One vector is turned by the same rotation once a step. Each row is the vector after some number of steps, and that number follows the row.
The counts run from 0 to 567.
[  2  -8  -2   2  -6   8   1 -16 -12   5   4  -2   7  24  16   5   9  25
  -6 -11  -7   6  19   2 -15   6  11  14 -17  27  -9 -11 -22   4  21  -4
  -3 -19   7 -14  18  -2  18   9 -19  -4  10 -13   1   4   4 -10  -1  -4
  -2 -21   6  15   3  12 -17  -8 -13 -19   3   2   0  12   0  -8   0   5
  19  -2 -10  -2  16   4   4 -10 -20 -11 -14] => 355
[-19 -10  27   2   0  12  -1   4  -3  -7   8  -8  11   8 -14  31   9 -19
  -5  -4 -16  -7   1   7   8  -9  -2  -6   5  -4   2   6  27   4   4  -4
  -4  -5   6  -5  -4   9 -19  -4  12 -20  -7  17  17   4  10   8  -5   6
   8   0  -3  -7  10   7  25  13   7  -6 -10  11   7 -12  16  17 -17  12
 -13   0  26   6 -19   7 -10  12   4   2   2] => 450
[ -7   2   3  -4 -10   7   4 -15  -5 -14   1  -1   0  15  -1  25   6   6
  23   4 -11   2   3  10   9 -10  -6   1 -11  -4 -12  -3  17 -19  38 -13
   5  -4 -27 -11  13 -10 -10  12   0 -10   7  -3  25   2   2 -14  -9   3
   9 -23  10   2   3  14  18  11  16   6  -4   6   9 -11   1  18   0   7
  -5   8  -1   8 -16   4   4   6 -24   3  -2] => 175
[ -3 -11  10   4  -2  16  13  -9  -8  -2  -2  11   7   9   8  14 -12   0
  22   2 -10   2  12  11   9 -33 -10   0 -11   0   5   0  10  -8   1  -6
  10 -13  -9 -10  18   1   6  -3  11 -15  -6   7  -4  -4   0  11   8  -7
  22  -2  -2  -4   2  16  -3  17  15 -22 -21  16   8   4   9  17 -12  -8
  -9  -6 -17   6 -20   6  22  23 -12  -4  15] => 9
[ -9   6  11   7  -4   7   3   6 -12  -5   4  -6  -4  16   8  11  16  18
  -5 -10 -10  -1  10   6  -4  14   1  11 -23  -9  -8   3 -12   5  33 -15
  -4 -10  -8  -7   6 -10 -14  16 -32  -9  15   2  12  -2  17 -22   0  -2
 -13  -9  -8   3   5  -7  -6  15  -7  -2 -10   3  15   8   1 -15   9  16
   7   3   4  -8 -12  21   8 -13 -12  -2 -13] => 373
[ -7   0  10   7   3   0  11  -5  -7  17  16  -4   0  12  22  -2   8  14
  -9 -16  -6   6  30   1   0  -6  13   8 -17  -2   1  10 -18   7   8  -9
   1 -10   0   3  18   0  -1  13 -26   4  20   0   3 -13   7  -2   2  -3
 -13  13 -16   7   9 -10 -20   6  -9 -23  -8  -2  10  19   7  -4 -11   0
   2 -12 -12   0   3  25  18  -8 -15  -3 -13] => 530
[ -1 -18   1   1   1  11  -5  -5  10   8   3   9 -10   7  30   0  16  11
  -3 -23   4  -2  -7  -6 -13  23  -2  -1  -8   7  -4   4 -13  20  13  -1
 -22 -17   5  -7  20  -8  14  18  -8  -7  14   4  16  11  14   6   5   4
 -15  -7  -8  14   7   2 -15  -2 -24 -19  -1   0  -1   9  -6  -8  -4  -4
  21  -2 -17  -3   1   0  10   6 -18 -13 -14] => 222
[ -3 -14   5   3   4   3   4   1  -5  24  -3  -6   9   9  -6   0  13  22
 -21  -4   3  12  12  19  -4   1  -2   8   2  -4  -4  -2 -26  18  18  -3
  -1   6  13 -10   5   8 -10   8 -18   4  14  -1  12  -1  -5  -6 -18  -6
  -4  -9 -19   8  11 -18   8   1 -13 -18   6   0   5  14  15  -4 -10  18
  -4 -18   7  -6  12   7  32 -19   7  -4   8] => 54
[-11  -1 -11   9  -2   0 -13   8 -13  -1  12   7  11  24   6  16   3   5
 -11  -6  -1   3  -4   1 -13  17  22   3  12  17  -4   3  -3  17  -3   5
  -5 -11  27 -12   0  -1  -4   4 -22   4  14   8  26  -2  -3   3  -1   3
   5 -15   0  14   7  13  11 -17 -16  -6   9  -7 -10   4   2 -10  -6  11
  10   1   6  -5  16 -15 -24 -25  10 -10   1] => 429
[ -8  13  -1   1  -6  14   8  -7 -20   3  -6   7   1  15   9   8   4  15
   2  -4  -8   4   2  13  12  -7  13   2   3  -3   8  -1  26   0  20  -9
   9  -9  20   6  13   4 -11  11  -8  14   1   3  20   2 -11  -2  13  16
  -2   8   8  10  12 -14   4 -16 -10 -23  14  -7  17   4  15   7 -21  28
  13   5   3  -1  -6 -14   5  -4  -9  -8 -17] => 313
[  2 -19 -11  17   0   4   2  -5   3   2  11  20  -8  16  18  17  10  14
  -3 -12  16  -6   0  -1  -5  17   2   2 -12  11 -10  -2 -12  11  12   4
  -5 -18   3 -22  12 -11  14  18 -24 -15  26   6  15 -15  18  -2  14 -10
   3 -17 -12  19  -6  -2  -5  -2 -19 -12  -1  -8  -9  16  -3 -16   2   8
   9  11 -14  -8  -4 -10  -2 -10 -11  -5 -10] => 555
[ -2   7 -21   0  -9   3   0 -10 -12   3  -1  10  -4  17  18  -1   0  23
  13 -10  -4   7  -4  18  -4   2  12   8  -8   6 -14   8 -16  -4  21  -3
  -1  -7   5  -6  23  -9   7  17 -17   6   9 -10  29   9 -15  -3 -14   6
  -6 -21  -5  12  12  18  -5  -7  -5 -10   6  -7   5   7  -6  11   6 -11
  21 -12 -24  -4  17  -7  11  -5 -11 -16   1] => 30
[-18   1  12   6  -9  17  -3   2 -24 -16  -2  12  11  22  10  30  -5  11
  -1  -8 -17 -16  10   9  -5   2  16  11  -4  16   0  -1  12  -3  -3   1
   8 -29  33  -9   0  -5  -5  -4 -21 -18   0   8   7   2  12  -3   6   7
   2  -2   2   3   7  12   4   1  -9  -3   6   1  13   7   9  -6  -2  17
  16  18  -4  -6 -10  -1 -23  -2  -3  -7  -7] => 298
[  5 -15  -7 -12  -2   4   1 -15   3   5  -5   7   6  16   2  -8   4  19
   6  -5  -6  19   5  16  -8  -2  -9  -1  -1  18  -2 -14 -18   6  19  -5
  -7 -12   0 -13  24   8  26   4   4   3   7  -8  10  16  -6   3  -9  -1
   3 -24   2  14  17  14  -6  -8  -3 -22  -2   6 -13   1  -5   0 -13  -5
  15 -14 -14  -8  15  -5  18   7 -10 -22   0] => 353
[ -9 -23   5  -4   5  -2   4  -3  15  30   7  -7  -6   4  -7  -2  23   4
 -21 -14   0   8  11   9   4   6 -10 -13   6  -9  -5   8 -16  16  13  -8
 -12   6  -4  -3  14  13  -8   6  -2   3  18   6  21  -4   3   7 -21   1
 -12  -4 -17  13  17 -10  14   1 -14 -17  -4   4  -4   0   5   4 -25   4
 -11 -19  10   6  11  16  24  -8   1  -4   2] => 62
[ -6   5   8  11   9  -7  13   4  11  -1  14  -1   8  -3   9  10  -5 -23
   5   1   4  14   6 -12   2  -9  -9  -3  -3  -7  14  10  -5  19   3  -6
  -9   0 -25  -4  13  -7  -4  14 -11   4  22  15  14 -15  10   1  28 -11
  16   2 -19  -3 -12   0  -2   9   7 -15 -34   4  -4  -7   9  -2 -11   0
 -22  -8   7 -13 -15   9  15   4  -5  -7   9] => 400
[  0   4  22  -3   6   5  10  -7  -4   6   9 -28  14   7   5   9   6  -5
  11  -5  -9  14  18   0   1 -20  -1   6 -22  -9   0   8  -6   5  18  -8
 -11  -1 -27  -1  15  -8   8  12  -4   9   6   1   8   1   6  -8  10 -17
   8   0 -10  -1   5  13 -10  18   6 -19 -24   0   3   2   6  16 -12 -12
 -14 -13  11 -14  -8  17  16   4 -21 -16  -4] => 200
[-15   6   6   3   2   2 -12  13  -7 -30  10  -4  10  17   3  32  -3  -6
   9  -8 -10  -8  -9   3  -9  10   8   8  -7   0 -13  13   5   3   1   0
 -10 -17  11  -9  -9 -18 -15   7 -15 -12   8  18  31   6  18   2   1  -3
   8 -14  -9   1   9  23  18  11   0   4  -5 -10   3  -2  -5   0   8  -9
   8   3  13 -17 -13  -1 -26  -8   2  -4  -1] => 432
[  2  -7  12   7  -1  12   5  -9 -13   2   8  -6  19  12  10  23  -7   2
  14  -4 -10   2  17   5  -4 -31   3  12 -18  12  -7  -2  -2  -5  -1   6
   7 -10 -11 -12  20 -11  16   3  -1 -10  -7  -4  -5  -7   3   5   5 -15
  22 -13  -1  -1  -2  29 -10  15  11 -16 -17   3   6   8   9  21  -4 -15
 -15  -4 -14   2  -7  10   7   7 -23  -7   8] => 341
[ -1 -12  30  -1   2  15  12  -1  -5   3   1 -15   5   3  -3  19  14   3
   2  -4 -10  -2  14  11  -3 -15 -13   6 -24 -16 -11   4 -11   4  12  -3
   3  -5  -7 -10   5  -1   0   7   2 -19  -1   7  -3   0  17   6  -7 -17
   5  -2 -19  -6   5  -1  -2  27   3 -15 -15  10  21  11  13  12  -7  -5
 -15 -13   1  -2 -12  20  31   8 -15  -5   6] => 524
[  1   1   5  -4  -1   3   2   0   3 -20  -6   6   4  10   0   6  -1   6
  18   3 -15  12 -11   7  -9  -3 -11   6 -13   2  -8   2 -15  -4  31 -19
  -5  -8 -23 -22  11  -8   0  15   1 -12   7  -5  15  12   4  -8 -14  -2
   1 -32  -3  -6  -2  21   4  17  19   1 -24  11   7   3  -6   4  17  -5
  11 -14  -4  -4 -10   6   8   9 -16 -11   5] => 34
[ -3 -28  -8  17   3   0   0   3  11  16  12  25 -10   8  17  -1   6   3
 -14 -17  12  -3   4  -5  -9  11   7  -9   7  12   2   7 -20  17  -8   5
  -3 -15  17 -14  19   3   3   7 -13 -11  26  14   8 -18  12  17   9   2
  -1   6 -20  16  -2  -7  -7  -6 -19 -27  -7   3  -7  17   2  -9 -13   6
   5  -6 -21   3   8   3  11   3   4  -2   2] => 80
[-10 -13  -8  11  11  -5   4  -3  15  27  21   4   2   1   7   2   2 -19
  -5  -6   7  17   2   2   7  -3  -5 -12  10  -8   6   6   1  21  -6  -1
 -14   1 -18 -10  15   3  -1   8  -8   5  21  15  28 -17  -4   8   7  -2
  13  -2 -15   6   2  10   4  -1  -5 -13  -9   1 -20 -13  -2   4 -23  -6
 -23  -8  -1   2   5   0  17  -5   3  -4  19] => 402
[ -8   1 -19   5  -3 -13  -7   6  13 -15   4  24  -4  17   0   0   5   3
   0  -3   4   9 -17   2   1  22   4  -8  19   9  -3  16   2   8  12 -11
  -8  -2  14  -8   8   0 -10  14  -4   6  17  13  42   1  -6  10   0  14
  -5 -20  -6  15   8  -5  28 -15  -7  -8   3  -5 -10  -3  -9  -4  -4   4
  20  -9   3  -7   2 -16 -14  -6  14  -6  -3] => 104
[-11  -1   1   2  -3   7   1  -3  -6   3   7  -2  -7  16  11  12  16  27
  -7 -13  -5  -1  15  20   0  15   1  16 -15  -4 -18  -3 -16   3  26  -7
  -3 -10  10  -8   8  -7 -13  13 -35  -9  17   2  18  -3  12 -17 -10  -6
 -18 -10 -12  14   4  -8  -4   4 -16  -6   7  -5  10  11  -1 -13   3  12
  10   5  -6  -8   4  10  12 -23 -13  -4  -8] => 372
[ -4  -6   6  -8   7   8  17  -2  -2  20  -1  -7   3   4  -5 -12   4   9
  -3  -1 -12  19  14  22   8 -11 -18   1   2  -8   6   0 -22  21   9 -11
  -5  -2  -2  -3  19  15   1   0  -2  10   7   3   7   6  -7   1  -2  -3
  -2   4 -16   5  15 -12  -8   3  -4 -29 -11   5   0   5   7   3 -24  -1
  -2 -23  -1 -10   7   9  46   6   5 -19  13] => 527
[-13 -12   0  14   5  11   8   2  -3  24   8   4   8  -9  15  -4  -8  -2
  -4   5  -8  13   4   2   3  -6 -11  -1   5   0  10  -9 -18  32   4  -3
 -15  -4 -10 -11  12   3   1  -2 -21 -11  20   4  14  -7   0  -2   0   2
  12  -8 -16  -5   1  20 -16   2   1 -13 -19  10 -11  -8  -1 -10  -6   1
 -16  -4 -12  -5   1   2  33  -1   0 -19  31] => 543
[ -2   4  10   9   3  -5   2  11  -4 -19  15   2   6  13   2  23   1 -10
   7  -4  11   1   1   3   0  -7   6   8 -10 -16  -4  23   3   2  -2   2
   5  -2   0  -4   5 -14 -14  22 -14   4  12  23  23 -15  10   6  22 -17
  10  11 -30   5  -2 -14  21  10   1 -11 -15 -13   9  10   6   8  -6  -2
  -4  -1   8 -15 -18   6  -3 -12   0   2  -1] => 257
[  2  -8  28  -5   1  14   6   1 -10  -2   4 -18  -2   7   8  15  13  12
   1 -13 -11  -6   1   5 -10 -11  -7   9 -28 -14  -9  20  -9   2  18  -4
   1  -6   1  -5  13 -11  -1  10   4  -7  -6   3   2   9  11   9  -4 -12
  -4   4 -22  -1  10 -10  -7  21  -2 -22  -6   6  27  16  14  15  -3  -9
   2 -15  -1  -6 -12  18  27   8 -15  -2  -8] => 523
[-10   9  12   8 -10  16   8 -13 -26  -2   7  -3   3  13   6  31   4   6
   8 -10 -12  -8  10  12  14 -20  12   8 -10  -9  -6  -2  30 -12  20  -4
  13 -15   7   1  10  -8 -15  10 -15  -7  -3   5  14  -8   3  -7  11   2
   6   5   7   3   7  -1  14   6  -1  -8   5  -3  22  -2  21  13 -13  19
  -7  16   1   8 -16   3  -8  -2 -19   4  -9] => 315
[ -4 -12  13   2  -8  10   2  -5 -10  21   6 -12   0   8  10  -2  22  20
 -18 -17  -5  -2   9   8  -8  -1  13   2 -12  -2  -7  18 -16   4  19  -7
   0   1  13  -4  11   5  -6  17  -6   2   5  -7   5   1  -2   1 -27   3
 -18   0  -9   3  13 -10  -5   1 -13 -20   9  -1  24  18  16  19 -10   9
   2 -17   0  18  12  17  21  -4 -14  -3  -8] => 521
[ -5  -8   8  12   4   5  -5   7   3  -9   9   2  -2   2   1  34  17 -15
   3  -6  10  -5 -14  -2  -3   5  -2  -6 -10 -12 -11  25  11   9  15   3
  -2   0  -8 -14  -1 -19 -18  24  -1 -18  11  18  30  -8  19   2   8  -9
   5  -8 -17  -2  -5  -5  24  14  -7  -2  -3  -2  15   2   9   7  -1   3
 -13   1  10   1 -24  -1   1  -4  -8   6  -4] => 249
[ -2  -5  23   7   3  18   8  10 -10   4   4 -14   1   1   6  20  13   1
  -4  -3  -2   1  -3  -4  -5   2  -2   4 -15 -10   2   8   0  19  28  -7
  -1   0  -3  -8   4 -10 -13  20 -14 -14  12   3   7  -1  22  -9   9  -6
  -5  -4 -12 -10  -5 -19  -8  13  -9 -15 -11   7  18  10  18  -7   2  25
 -11  -5  14  -3 -23   7  22  -4 -15   0  -2] => 382
[ -5 -17  26  -1   5  14  11  -1  -6  13   1 -12  16   4  -8   8   7   5
  -5   3 -12   7  18  11  -1 -20 -13   6 -11  -8   1  -3 -14  14  14  -9
   6  -4 -13 -12   7   5  -4   0   3 -16   5   4  -9  -1  10  -3 -11 -12
   5  -6 -17 -12   2  -2  -2  24   7 -13 -21  16   8   4  15   8  -8   4
 -17 -15   6   8 -12  22  34   4  -6  -9  17] => 525
[ -4  -5 -10  16   7  -9   1   3  11  20  21  11 -11  -1  24  -2   3  -4
  -8 -15  10  12  -5 -17  -4   5  19 -11   8   6   5  26 -10  26  -6   0
  -9   5  -1  -3  16  -5  -2  18 -12   8  24   4  28 -13  -5  12   8  10
  -5   5 -16  11  -3   2  -4 -14 -14 -22  -6  -7  -5  10   7   6 -15  -7
   1 -17  -6   4  11  -1   6   2  -4  -7   2] => 404
